In the rows, zero is written as 128.
The rows below come in pairs that one turn or mirror swaps. Which row does each named row swap with?
The rows were stretched afterwards, more along some directions than others.
Duk: [ 59 159  96 144 124 119 130 139 119 100  82 126 103 113 131 175  95  62
 115  95 159 115]
Ser: [152 107 104 129 122 120 117 110 115 165 124 149 144 102 126 142 104 147
 113 130 132 121]
digug: [127 153 122 157 105 102 112 163 114 140 100 144 127 100 137 129 151 109
 105 127 155 127]
Rur: [111 163 135 161 105 117 107 133 131 123 129 137  89 133 145 139 132 116
 133  98 138 115]
zozag: [ 70 134  99 127 131 118 151 141 109 111  95 144 128 119 119 160 102  69
 139 128 154 107]
bif: [164 110 112 134 119 141 114 118 116 149 136 138 155  98 124 134  98 159
 104 112 129 132]
tesu: [177 117 147 155 126 115  91 182 139 125 115 116 164 134 145 101 102 138
 116 133 162 160]
Rugi: [163 128 139 134 133 100 104 176  95 132  96 124 152 140 141 117 107 139
 107 143 172 152]
niti: [ 58 183 126 163 146 131 111 197 154 111 105 136 115  90 135 136  98 105
 154 114 136 148]
bet: [126  99 140 134 105 146 135 140 168 122 136 141 137 156 127 124 153 129
 126 157 123 150]
Fegun: [126 139 137 180 106  99 113 174 136 134  99 120 134 106 138 126 155 106
 109 147 162 122]
peloz: [ 78 146  92 138 133 116 132 145 108  91  93 121 113 130 135 153  87  77
 114 107 175 123]
Dit: [ 57 194 107 151 157 132 105 172 160  96 111 132  92 120 130 118  97 112
 155 124 114 133]
Tazez: [ 98 139 109 154 121 135 133 114 122 110 112 128 123 119 126 159 104  96
 122  98 162 117]
sazes: [ 95 146 123 127 138 141 139 145 168 128 138 134 120 130 119 144 139 111
 175 133 111 122]
bugu: [ 85 151  89 123 113  94 149 144 102 131  83 149  86 135 131 180 151  82
 123  89 107 111]
duga: [123 111 135 139 127 154 132 137 136 123 132 152 143 138 119 141 144 105
 124 153 126 147]
bavop: [ 43 152  98 140 132  97 141 143 110 120  73 148 107 110 127 189 109  50
 130 108 161 101]
Tevav: [ 71 173 128 157 143 153 131 163 157 113 131 157 118 129 105 125 116 129
 182 141 113 140]
vifo: [138 108 149 138 112 150 139 141 135 127 130 155 141 131 120 125 147 118
 124 146 145 148]
Daluv: [160 113 131 115 126  92 118 169 100 129  87 134 141 129 142 133 115 122
 113 109 157 146]
dav: [116 143 151 139 131 145 149 141 146 123 128 146 129 133 120 132 149 109
 138 149 127 146]
sigam: [122 131 136 157 129 140 132 143 150 128 139 144 118 143 131 127 158 102
 125 132 127 152]
vikub: [154 108 121 127 104 106 114 165 116 132  96 113 152 157 148 119 113 128
  93 127 141 147]
zufu: [ 96 142 124 145 145 122 110 182 157  83  98 109 131 114 128 136 117 126
 122 141 175 154]
rotag: [124 164 113 138 146 129 119 172 140 103  92 143 119 145 123 132 114 115
 134 112 142 164]
fot: [ 99 161 127 135 142 130 121 162 164  95 127 125 116 144 127 131 127 115
 173 117 132 125]
tefe: [114 133 107 142 140  99 118 133 104 161  91 142 132  72 128 149 103 111
 110 116 140 124]
zanez: [117 142 104 148 102 100 114 135 113 132  90 118 100 154 144 174 141 101
  98  75 119 127]
kidad: [ 51 168 135 164 125 120 123 131 143 122 133 132  83  97 148 140 129  93
 142  98 129 105]
Sef: [136 112 134 120 123 137 155 140 131 120 124 159 124 134 118 142 159 111
 143 130 128 147]
Lef: [168 123 148 129 113 118 117 155 135 128 128 131 121 143 140 109 154 117
 121 138 154 127]
taluf: [166 129 143 136 126 101 115 154 108 143  97 130 156 143 141 126 109 140
 107 129 154 147]
kato: [171 102 116 132 112  99 116 112 103 161 103 140 136  99 132 151 113 147
  92 117 143 132]
gok: [145 101 115 134 117 122 103 125 114 139 114 139 143 104 130 137  99 148
  82 111 137 137]
turi: [152 126 149 136 122 127 115 188 143 102 131 134 128 141 135 107 145 109
 125 169 164 132]
Rasik: [160 119 131 124 132 107 110 169  99 146  92 138 162 125 137 115  93 138
 103 124 162 154]
kor: [182 115 124 141 123 110 102 169 111 127 103 108 163 152 147 112 102 132
  94 135 167 165]
Vibi: [124 133 157 144 134 152 131 162 147 112 133 145 129 124 115 120 151 124
 137 170 141 161]
kikab: [102 170 119 154 135 131 111 169 156 103 113 146 143 124 125 125 108 130
 149 127 178 140]
fege: [ 72 157 101 128 135 117 157 135 118 107  89 133 110 111 121 172 104  67
 144 114 159 117]
vupib: [ 56 207 113 148 161 137 128 162 152 117 119 156  93 102 119 138 104 105
 184 114 113 136]
mena: [160  88 127 142 117 119 107 139 129 144 121 145 146  84 126 123 115 147
 105 158 144 142]
ler: [128  97 111 128 124  91 124 145 117 133  91 141 129  95 138 156 106 123
  96 134 141 125]
Saru: [ 79 166 110 171 135 127 126 141 133 125 112 148 118 101 127 145  98 124
 162 105 116 135]
vivi: [138 150 121 140 150 131 103 191 142  94 109 142 130 151 128 120 106 132
 119 138 157 164]
kurel: [ 62 167 113 140 124 121 122 160 122 112  91 146  88 123 126 172 141  84
 134  97 104 129]
Kugum: [ 82 169 144 155 119 121 101 161 132 117 127 121  93 130 143 118 124 115
 117 104 136 118]
rutam: [ 90 123 103 128 124 130 158 139 129  84 111 126 118 129 130 161 104  86
 128 125 155 112]
piv: [152 133 140 129 121 146 112 143 136 116 152 144 112 147 139 119 137 116
 130 132 137 134]
rusep: [ 84 160 125 162 111 135 110 138 154  90 136 125  81 155 142 124 136 105
 134 122 129 109]
rab: [153 101 116 145 101  89 133 155  98 132  95 120 138 125 134 146 168 113
 104 160 159 124]
mova: [148 112 105 135 130 111 117 122 124 152 111 137 131  99 137 128 101 142
  98 105 141 135]
kevi: [104 138 127 119 122 135 128 154 165  98 128 135 119 135 125 142 120 129
 160 115 137 119]
fek: [ 98 158 109 146 120 105 126 143 122 121 102 134  83 142 135 161 166  90
 122  91 103 125]
pok: [152 100 152 149 118 136 119 150 160 129 135 138 140 134 130 117 157 122
 118 173 144 163]
von: [122 160 112 130 154 119 104 176 122 118  96 156 119 135 132 138  96 109
 140 124 137 156]
vediz: [ 94 129 112 153 110 117 143 142 134  99  90 126 115 114 131 153 114  69
 127 112 167 118]
Zofa: [125 124 137 166 100 128 120 134 136 144 150 147 120 133 144 135 150 134
 135 126 136 120]
ludim: [106 145 119 116 134 135 124 137 132 127 143 144 120 149 129 138 123 133
 162 116 119 111]
Koguz: [ 94 172 123 173 143 141 112 167 171  99 121 118 134 129 128 120 113 132
 131 123 167 144]
dusaf: [161 112 125 126 135 111  95 159  99 140 104 124 165 139 146 124  92 130
  91 126 155 144]

Ser is swapped with Duk
zanez is swapped with sazes
Sef is swapped with Daluv
dusaf is swapped with duga
tesu is swapped with sigam
bugu is swapped with kevi
Rugi is swapped with Vibi

